Here are some numbered points:
tensor([21., 55., 26., -20., -13., 37., -27., -16., 3., 41., 35., 24., 69., 12., 6., 0.]) 0
tensor([-27., 59., 32., 35., -102., -45., 20., 17., -41., 77., 1., 8., 26., 60., 35., 8.]) 1
tensor([48., -51., -17., -51., 16., 30., 27., -2., -10., -91., 28., 29., -30., 6., -40., 13.]) 2
tensor([11., 67., -6., -1., -54., -6., 28., -58., 2., 38., -2., 13., 2., -62., 75., 31.]) 3
tensor([16., -33., -15., 3., -14., -27., 11., 11., -48., 27., -58., -4., -12., -11., 42., 6.]) 4
tensor([-8., 23., -11., -34., 84., 81., -57., -58., 53., -20., 22., -20., 30., -85., -27., -15.]) 5
tensor([3., -5., 18., 14., -31., 27., -7., -12., -26., -49., 33., 15., -23., -45., -7., 18.]) 6
tensor([-21., 3., 22., 6., -56., -51., 35., -3., -32., 11., -6., 14., 4., 37., 26., -2.]) 7
tensor([-51., -23., 67., 37., -50., -53., 19., 30., -30., 9., 8., 28., -41., 11., -9., 2.]) 8
tensor([-34., -30., -11., 19., 23., 9., -69., -19., 17., 37., -6., -56., -7., -27., -44., 1.]) 9
tensor([24., 62., 1., 10., -23., -6., -41., 37., 14., -6., 33., -1., 49., -13., 22., -13.]) 10
tensor([-41., -56., 87., 17., 20., -66., 17., -14., 1., 7., -27., 9., -33., -24., 37., -24.]) 11
tensor([52., -73., -58., 18., -30., -23., -27., -15., -20., -21., -36., -21., 32., -56., 4., 34.]) 12
tensor([2., 60., 21., -15., -4., 35., -10., 28., 23., 9., -7., -3., 13., -29., 4., -15.]) 13
tensor([23., 23., 12., -46., -28., 10., 42., -3., 49., -60., 1., 29., -6., -39., -13., 17.]) 14
tensor([15., 10., -40., -22., -48., 16., 29., 26., -1., -10., -35., 1., -9., -49., -18., 59.]) 15
tensor([-23., 27., 17., 7., -22., -31., -50., 19., -3., 26., 3., 7., 65., -14., -9., -56.]) 16
tensor([58., -86., -8., -42., 9., -28., 40., 57., -29., -48., -6., 26., -6., 18., -31., 39.]) 17
tensor([49., 3., 0., -24., 32., 24., -39., -78., 3., -3., 57., 27., 86., 2., 9., -23.]) 18
tensor([18., 6., 10., 14., -16., -4., -16., -48., -37., 28., 21., -8., -12., -11., 32., 11.]) 19
tensor([54., -40., -20., 27., 58., 43., -75., -34., 23., -57., 9., 20., 29., 4., 18., -11.]) 20
tensor([45., -78., -66., 0., 52., 36., 9., -22., 33., -53., -83., 5., -68., -28., -1., -1.]) 21
tensor([-13., -1., -21., 65., 27., 21., -28., -43., 13., -5., 2., -1., -23., -10., 45., 1.]) 22
tensor([6., -21., 21., -11., 17., 9., 15., 3., 3., 28., -36., 8., -31., -8., -12., 0.]) 23
tensor([-21., -45., -10., 10., -2., 39., -31., -16., 29., -22., -26., 0., -11., 7., -39., 5.]) 24
tensor([-31., -40., 40., 18., 32., -13., 1., -19., 2., -9., 35., -17., 2., -5., -5., -5.]) 25
tensor([9., -58., 43., 29., -12., -57., -52., 39., 3., 10., -28., 0., 49., -36., 7., 20.]) 26
tensor([-5., 17., -10., -29., -11., -34., 17., 12., 14., -31., 40., -23., 7., -11., -25., -16.]) 27
tensor([21., 23., -47., -22., 53., 51., -28., 1., 14., -37., 36., 3., 27., 77., -33., -38.]) 28
tensor([-15., -48., 5., 31., 12., -44., -25., -4., 1., 31., -28., -36., 14., -19., 51., 42.]) 29
tensor([5., -13., 22., 19., -26., 28., -13., -20., -16., -43., 28., 10., -18., -42., -8., 17.]) 30
tensor([52., -67., -9., 33., 17., -23., -27., 9., -13., -1., -50., -7., -31., -96., 31., 60.]) 31
tensor([44., -36., -51., 6., -31., -13., -5., 71., -1., -86., 3., 0., 3., 29., -27., 19.]) 32
tensor([24., -32., 18., 17., 19., -20., -26., 13., -14., 13., -21., 8., 16., 3., 10., 3.]) 33
tensor([-14., 13., 13., 15., -13., -40., 17., 32., 2., 33., -58., 9., -44., 9., 16., 7.]) 34
tensor([-68., 94., 28., -32., 13., 12., 36., 47., 19., 53., 2., -11., -44., 60., -5., -58.]) 35
tensor([-12., -6., -17., 69., 27., 21., -29., -50., 12., -11., 5., 0., -21., 0., 41., 1.]) 36
tensor([14., -27., -16., -1., -7., -14., 14., 15., -36., 25., -64., -6., -19., -10., 33., 8.]) 37
tensor([-7., 22., -19., -25., 84., 101., 25., -37., 27., -34., 40., -12., -10., 83., -41., -34.]) 38
tensor([5., -7., -33., -37., 48., -21., 25., 3., -20., 4., 21., -1., -2., -19., 20., 15.]) 39
tensor([-38., 49., 24., -6., -10., 14., -22., -16., 17., 62., -12., 11., 26., -14., 22., -24.]) 40
tensor([22., 12., -48., -25., 54., 50., -30., -9., 14., -33., 36., 3., 31., 74., -31., -46.]) 41
tensor([-40., -50., -26., -42., 17., -4., 19., 41., 13., -33., -27., -50., -12., -4., -74., 5.]) 42
tensor([15., -30., -19., 0., -16., -18., 6., 17., -38., 24., -63., -9., -14., -13., 36., 5.]) 43
tensor([-11., 39., -4., -8., 10., 12., 51., -38., 35., 18., -45., 38., -9., -66., 43., 31.]) 44
tensor([31., -39., -44., 28., 63., 13., -31., -59., 5., -14., 18., 7., 60., -31., 19., 28.]) 45
tensor([-20., 34., 37., -38., 32., 54., -34., 19., 21., -22., 43., -17., 19., 40., -53., -37.]) 46
tensor([-11., 46., 40., -13., 67., 33., 29., -57., -9., 84., 6., 29., 27., 3., 57., -17.]) 47
tensor([-29., 86., 3., 32., -46., 13., -30., 58., 12., 52., 9., -5., 15., 58., -21., -51.]) 48
tensor([-7., 73., 42., -12., 8., 13., -10., -35., 11., 46., 24., 10., -23., -17., 44., -25.]) 49
tensor([13., -25., 26., 2., 13., 13., 13., -2., 5., 39., -25., 6., -37., -12., -7., 4.]) 50
tensor([-10., 13., 12., 13., -12., -38., 16., 27., 2., 29., -64., 7., -38., 9., 11., 13.]) 51
tensor([-38., 35., 20., 38., -5., 30., -67., -21., 12., 27., 55., -14., 56., 6., -17., -23.]) 52
tensor([-3., 8., -3., -26., -4., -33., 18., 12., 8., -17., 38., -23., 0., -14., -24., -14.]) 53
tensor([3., 63., 59., -39., -25., 7., 46., 53., 18., -9., 15., 57., 0., 41., 26., -10.]) 54
tensor([19., -29., -14., -20., -72., -127., 49., 19., -75., -13., -24., 6., 4., 21., 14., 2.]) 55
tensor([-51., 11., 33., 55., -34., -23., -59., 34., 14., 42., -28., -4., 0., 0., -2., -22.]) 56
tensor([9., -94., -53., 56., 37., 21., 7., -57., -53., -23., 25., -3., -13., 78., -16., 7.]) 57
tensor([0., -22., 26., -7., 11., 11., 12., 3., 3., 30., -25., 8., -28., -11., -12., 4.]) 58
tensor([-40., 76., 33., -7., -86., -16., 29., -19., -20., 16., 68., 13., 48., -8., 10., 32.]) 59
tensor([-37., 6., 9., -33., 33., -11., 29., -26., 39., -41., 51., 2., 4., 36., -28., -9.]) 60
tensor([-15., -44., 3., 25., 9., -49., -23., -12., -9., 29., -38., -31., 19., -29., 44., 48.]) 61
tensor([7., -3., -52., 4., 13., 41., -48., -17., 34., -16., -8., -8., 77., 32., -50., 5.]) 62
tensor([-12., 6., -19., 62., 23., 19., -26., -46., 7., -1., 9., 12., -14., -7., 55., 2.]) 63
tensor([27., 35., 5., -21., 6., 21., -46., 31., -2., 39., 14., -12., 29., -30., 5., -1.]) 64
tensor([-69., -10., 52., -13., -8., -36., -21., 25., 17., 28., -28., -37., -1., 27., -46., -25.]) 65
New points follow, each followed by the numbers of its five nearest points above, nearest first.
tensor([53., -85., -1., -43., 5., -26., 50., 57., -17., -51., -13., 22., -10., 15., -31., 40.]) 17 2 32 42 23
tensor([23., 18., 12., -33., -31., 16., 35., -2., 45., -60., -3., 32., -8., -48., -22., 15.]) 14 6 15 30 27
tensor([-30., -34., 38., 10., 34., -15., -6., -19., 8., -4., 35., -16., -5., -7., -15., -2.]) 25 53 58 60 33
tensor([-40., 32., 37., 22., 46., 69., -41., -29., 23., 43., 28., 6., 27., 7., -18., -26.]) 52 40 46 0 13
tensor([-21., 32., 36., -35., 44., 63., -25., 23., 12., -23., 52., -14., 21., 34., -59., -34.]) 46 28 41 60 38
tensor([-3., -3., -43., 6., 19., 30., -54., -13., 33., -12., -9., -8., 82., 26., -45., -4.]) 62 24 41 28 52
tensor([-25., 59., 38., 18., -34., -21., 19., 36., 47., -19., 20., 37., -51., 11., 17., -3.]) 54 34 51 13 8
tensor([3., 2., -45., 5., 15., 40., -49., -21., 35., -19., -4., -5., 85., 35., -44., -1.]) 62 41 28 24 52
tensor([47., -84., -62., -5., 33., 39., 11., -19., 27., -60., -84., -6., -58., -26., -1., 5.]) 21 24 2 12 23
tensor([28., 17., 18., -29., -30., 12., 31., -1., 47., -59., -8., 33., -4., -51., -11., 23.]) 14 15 6 30 13
tensor([-23., 3., 28., 9., -55., -47., 38., -11., -31., 12., -5., 21., 1., 41., 26., -3.]) 7 8 34 51 1
tensor([-16., 75., 41., -6., 14., 11., -16., -37., 17., 55., 25., 16., -19., -13., 42., -28.]) 49 40 47 13 19
tensor([24., -26., -26., -11., 33., 43., 8., -24., 39., -26., -18., -4., 10., -15., 2., 6.]) 24 23 58 50 45
tensor([78., -66., -51., 18., -45., -24., -5., -9., -43., -1., -42., 22., 28., -51., 41., 45.]) 12 4 31 43 37
tensor([-7., 24., -34., -27., 82., 95., 33., -34., 33., -29., 35., -15., -14., 78., -31., -41.]) 38 28 41 46 60
tensor([-5., 10., -22., -23., 82., 99., 34., -42., 24., -35., 41., -9., -11., 81., -42., -36.]) 38 41 28 46 60
tensor([-24., 36., 43., -40., 40., 55., -26., 16., 20., -21., 44., -10., 20., 33., -50., -34.]) 46 60 28 41 13
tensor([34., 39., 0., -27., 12., 24., -47., 26., -2., 40., 15., 0., 24., -26., 6., 2.]) 64 13 10 0 40
tensor([-36., -33., -11., 31., 22., 17., -72., -20., 22., 42., -7., -62., -7., -28., -42., 3.]) 9 24 25 58 56
tensor([-23., 31., 44., -38., 32., 52., -27., 23., 12., -17., 45., -17., 20., 38., -51., -37.]) 46 28 60 41 13
tensor([-25., -11., -49., 35., -70., -17., 28., -7., -63., 25., 12., -36., 3., 112., -40., -12.]) 7 1 57 48 19
tensor([48., -86., -61., -3., 43., 35., 17., -12., 36., -55., -78., 7., -61., -27., 2., -5.]) 21 24 23 2 37
tensor([-38., 44., 62., 12., 5., -28., -49., -36., 47., 74., -14., 15., 48., -47., 14., -34.]) 40 16 49 56 52
tensor([-54., 36., -4., 11., 51., 71., -23., -84., 21., 31., 26., -12., 38., 29., -10., -31.]) 52 40 47 38 36
tensor([-8., 34., -28., 8., -11., 10., -11., -27., -17., 37., 19., -5., 9., -3., 14., 1.]) 19 40 64 63 49
tensor([-2., -4., -31., -26., 42., -17., 17., -1., -20., 11., 17., -1., -4., -6., 14., 8.]) 39 53 58 23 27
tensor([-23., 22., 36., -33., 37., 51., -30., 22., 12., -31., 40., -15., 19., 31., -45., -32.]) 46 28 60 41 13
tensor([-26., 37., 13., 37., -1., 29., -61., -24., 5., 23., 54., -11., 58., 4., -21., -27.]) 52 0 16 10 40
tensor([6., 69., -9., -3., -38., 0., 20., -70., 3., 43., -2., 11., 10., -69., 71., 32.]) 3 44 19 49 40
tensor([31., 40., 9., -20., 8., 22., -50., 31., 0., 38., 11., -6., 31., -29., 5., 6.]) 64 13 10 0 40
tensor([-114., 21., 31., 6., 36., 6., 6., 20., 45., 25., -33., -6., -19., 36., -32., -36.]) 65 35 56 40 58
tensor([-11., 16., -21., -26., 88., 94., 30., -37., 32., -34., 34., -16., -13., 80., -43., -34.]) 38 28 41 46 60
tensor([-11., 8., -23., 15., -49., -79., -15., -40., -4., -15., -19., -11., 32., 14., -1., 5.]) 7 27 53 19 61
tensor([-19., 31., 44., -33., 31., 51., -33., 24., 17., -22., 46., -17., 17., 34., -52., -34.]) 46 28 60 41 13
tensor([31., 39., 7., -22., 13., 27., -41., 35., -1., 38., 15., -1., 32., -32., 7., -4.]) 64 13 10 0 40
tensor([-6., 26., -26., -20., 97., 101., 24., -40., 29., -37., 40., -16., -9., 87., -37., -39.]) 38 28 41 46 60
tensor([-9., 26., -14., -4., 15., 13., 48., -44., 40., 23., -44., 36., -10., -65., 41., 28.]) 44 3 23 58 50
tensor([-3., -6., -29., -37., 50., -19., 31., 2., -19., 9., 16., -4., -2., -19., 18., 12.]) 39 53 23 58 27
tensor([7., -68., -12., 44., -22., 13., 29., -38., -39., -16., -6., 6., -27., 39., -41., 27.]) 57 24 58 30 50
tensor([54., -88., -5., -36., 6., -31., 39., 57., -21., -40., -16., 21., -9., 14., -32., 39.]) 17 32 2 33 42
tensor([-37., -32., -11., 30., 15., 6., -67., -21., 17., 45., -8., -58., -1., -25., -43., 7.]) 9 24 25 29 56
tensor([-108., 23., 37., 3., 40., 3., -3., 23., 43., 27., -43., -7., -19., 37., -34., -35.]) 65 35 56 40 58
tensor([56., -92., -14., -36., 8., -31., 39., 55., -23., -51., -19., 29., -13., 17., -32., 40.]) 17 2 32 33 42
tensor([22., 15., 10., -31., -19., 15., 36., -8., 47., -63., -2., 31., -6., -45., -19., 11.]) 14 6 30 27 53
tensor([-28., 30., 43., -34., 39., 47., -35., 29., 17., -14., 44., -18., 17., 40., -51., -34.]) 46 28 60 41 13
tensor([47., -80., -63., 1., 48., 38., 11., -12., 35., -56., -85., 0., -62., -22., 1., -3.]) 21 24 23 2 37
tensor([37., 41., 4., -23., 13., 24., -43., 32., -5., 35., 20., -3., 32., -30., 8., 0.]) 64 13 10 0 40
tensor([-8., 28., -4., -28., 80., 71., -57., -55., 55., -14., 18., -24., 25., -85., -24., -16.]) 5 9 13 45 64
tensor([17., -6., 2., 6., -43., -15., 7., 10., -37., -10., 10., -5., -18., 30., -1., 6.]) 7 19 53 33 58
